One turning vector, and how many ticks it has turned
The counts run from 0 to 523.
[  2   0  36  19 -19  24 -13  18   2   8   3  14 -46 -20  25 -14  16  53
  12 -42   3  20  17  27   3  -1  19   1   2  32  24   4 -11 -16] | 510
[-30 -18  28   5 -22   8   5  25  13   1  28  29 -28 -23  31  11  -2 -12
   3 -15  16  17 -15  17 -19  38  15  -9  24 -47 -13  24  -4 -42] | 46
[ 21  18   1 -28 -12  -8  17 -26 -46  33  15  -6  29   0 -25   5 -23  20
  20 -14  37 -25  26 -14   7 -23  -2  -4 -43  -6  -6 -30 -23  27] | 7
[ 25  23 -16 -32 -18  -5   4 -17  -5   5 -19 -12  10  13   6   4   6  50
  -7 -48  10  -6  27  25  20 -17  13   9  10  31  39 -16 -22  18] | 148
[-19 -19  19 -10 -27 -15  -3   5  10 -21  33  19 -12 -20  14   9 -14 -14
   1   2  23  19 -29   7 -20  32  22   1  35 -40 -15  23  -8 -45] | 356
[-13  14   6  25 -17  -4 -30  37  13  14  16 -19  -1 -10  -8   3 -27  10
  21  -3   2 -20   8  26 -49  50   4  -2  41  -9  -2  18  28 -32] | 472
[-25  -4  38  15 -26  29  -9  34  10   8  18  27 -25 -30  17  21   9   8
   2 -30  -6  23  20  24 -27  34   3   2  17 -29  -7  26  10 -38] | 36
[-11   6  13  37 -21 -22 -29  19  23  -1  27 -17 -26 -19   6   4 -27  -9
   8   6  27 -11 -15   6 -35  26  18   8  24 -21  -8  22  12 -53] | 193
[ 14   1   3 -45 -19  -1  26 -46  -6   4   2   9   3  -7  22  15  14   3
 -12 -28  48   4  -2  -7  26 -28  18   5 -16  -8  10 -15 -42  14] | 359
[ 21  12  15 -14 -25  19  22 -32 -25  20  11   7   1 -12   8  34  15 -12
  -2 -21  25  -7  36 -11  11 -33  -1   1 -47 -18  -9 -27 -26  17] | 33
[-13   2  -7  -6  -9  12 -13  34  29  10   9  -3  -3  -1  20  22   4  11
  -3 -30 -16 -12  31  38 -26  40  -1  12  57   0   7  17  13 -20] | 399
[  2   7   6  -1 -13   6 -26  23   5  -1 -16  -4  -8   0  10 -12   2  69
   4 -39  -4  10  15  35  -2  17   9   1  31  38  35   8   4 -19] | 452
[-14 -12  -3 -10 -26 -35  -7   4  21 -21  26  -1   1 -11   7  -5 -19  -1
  -1   8  28 -11 -38   1 -20  40  24   5  51 -17  -1  25  -7 -45] | 135
[-14   2   7  15 -20 -13  -8  33  -9  22  38  -3  15 -13 -33  -1 -50  15
  30  11  21 -21  -6   3 -28  37  -5  -6   6 -16 -26   6  17 -29] | 240
[ 19  16  11 -29 -11  31  21 -17 -16  27   0   4  14   1  16  39  24   6
  -1 -30  16 -12  58   1  13 -23 -10   0 -22  -9  -1 -20 -19  20] | 327
[ 21  23  -5 -11 -14  22  -3  -1  19  12 -15  -9   7  15  26  34  33  19
 -17 -37  -8 -10  63  31  -2   0 -11  10  23  11  25  -5  10   6] | 400
[ 23  15  -2  14 -32 -40   2 -30  -4  -3  21 -24 -14 -19   4  11 -34 -12
   3  11  55 -30 -21 -26   1 -19  19  10 -23 -17 -15  -9 -17 -19] | 197
[-22 -18  28 -13 -20  24   0  29   4  -3   4  32 -24 -24  28   4  15  28
  -1 -34  -7  27   4  30  -4  22  13  -6  25  -5   6  24 -15 -29] | 52
[-28 -22   2 -24 -14  -1   3  45   9  -2  18  17  21  -2  -5  14 -11  14
   4 -10  -2   8   9  24 -35  40  -2 -14  59 -23  -1  19  11 -27] | 83
[-12   2   4   9 -24 -23 -15  31   7  -5  11  -9   5 -13  -6 -16 -27  39
  18 -12  14  -3 -19  28 -25  35  18  -1  49  12  14  16   7 -36] | 451
[ 12  16  13   2 -20  14  -9  11 -12  16 -17  -4 -14 -20  15 -20   8  67
   5 -43  24   8  11  37  10 -17  16   3  -6  35  40 -13 -17  11] | 216
[-11  -4  19  20 -27 -26  -1  11 -12  -5  36  -1 -17 -30  -8 -22 -36   2
  16  18  49 -13 -41 -13 -25  16  29  -7  -6 -24 -18   4  -3 -41] | 508
[ -3  -1  -7 -54 -23 -39  19  -4  -7  -9  34   9  36  -5 -18   6 -35  -8
   2   7  42   0 -11 -21  -7   8  13 -14   8 -32 -20  -7 -21  -8] | 71
[-21 -12  -7 -32 -26 -28   3  28  11 -15  27  10  27  -4  -2  -1 -39   0
  -2  -4  12   0 -17   9 -26  41  11  -1  60 -14  -9  23   3 -35] | 377
[  7   5   0 -47 -21 -21  24 -14 -37   2  22   9  34  -7 -18   4 -31   4
  10   2  48   0   0 -20  -2  -8  10  -8 -19 -24 -22  -9 -35  12] | 302
[  2   4   1  12 -30 -39  -5 -16  -6 -11  36 -22  -5 -18  -8  -8 -38   1
   7  15  53 -20 -43 -12 -13   6  34  -6   0 -14 -12  -1 -11 -31] | 208
[ 40  23 -16 -17 -26   8   7 -33   0  24 -10 -13  10  11  18  35  26   3
 -17 -26  18 -20  47   8   8 -25   2  19  -1   9  12 -17  -8  16] | 406
[  2  -9  20  -3 -21 -15  11 -18 -20  -1  33   0  -9 -21  -5   3 -32  -9
  12  10  48 -17 -23 -29  -6  -6  23  -8 -34 -40 -22  -3 -21 -18] | 276
[-15 -15  32  26 -18   9 -25  36   6   5  16   8 -36 -31  17 -23 -13  26
  11 -15  13   8 -15  22 -18  29  21   2  15  -3   3  26   4 -41] | 509
[ 23  12  -8 -61 -14   8  21 -25 -17  13  -1   9  38   9   1  20  11  27
  -8 -35  14   6  35   7  26 -19  -4   6  -1   8  22 -19 -22  30] | 80
[  0   3  -1  15 -25 -39 -13 -20  17 -19  29 -14  -9 -13  10   8 -29 -23
  -5  11  44 -25 -35  -9 -13  20  23  12  18 -21 -14   9  -4 -38] | 429
[-16   8  20  -3 -14  31   1  57  -6  29   5  22   6 -10  -2   7   1  44
  21 -29 -17  12  34  27 -26  33 -19  -6  18  -2   5  15  17 -15] | 10
[ 11   2 -11 -39 -15 -26  18 -21  -9  12  27 -10  43   3 -16  21 -27 -40
   1  12  36 -22   5 -25 -15  14  -1  -5  10 -46 -25  -1  -7  -4] | 92
[ 12  16  11  25 -13  28 -22  13  21  21 -10  -9 -23 -13  34   9  25  21
  -3 -41   2 -13  38  30 -12   6   3  13  14  21  23  -4  17 -20] | 184
[-26  -9  17   1 -26  16  -7  16  23  -4  20  24 -26 -13  30  23  10  -9
  -4 -19  -3  18   9  22 -29  36   8   6  37 -32  -1  29   0 -47] | 346
[ 21   9  21 -14 -20   8  16 -34 -32  16   2   8 -14 -17  17   3   5  23
   0 -34  31   2   5  -3  22 -39  26   2 -45   3  13 -29 -45  16] | 280
[ -8  -5  20  41 -23   8 -27  25  17   5   2  -5 -50 -16  19  -9   2  26
   5 -28   1   1   1  33 -16  28  24   4  23  11  19  24   9 -41] | 199
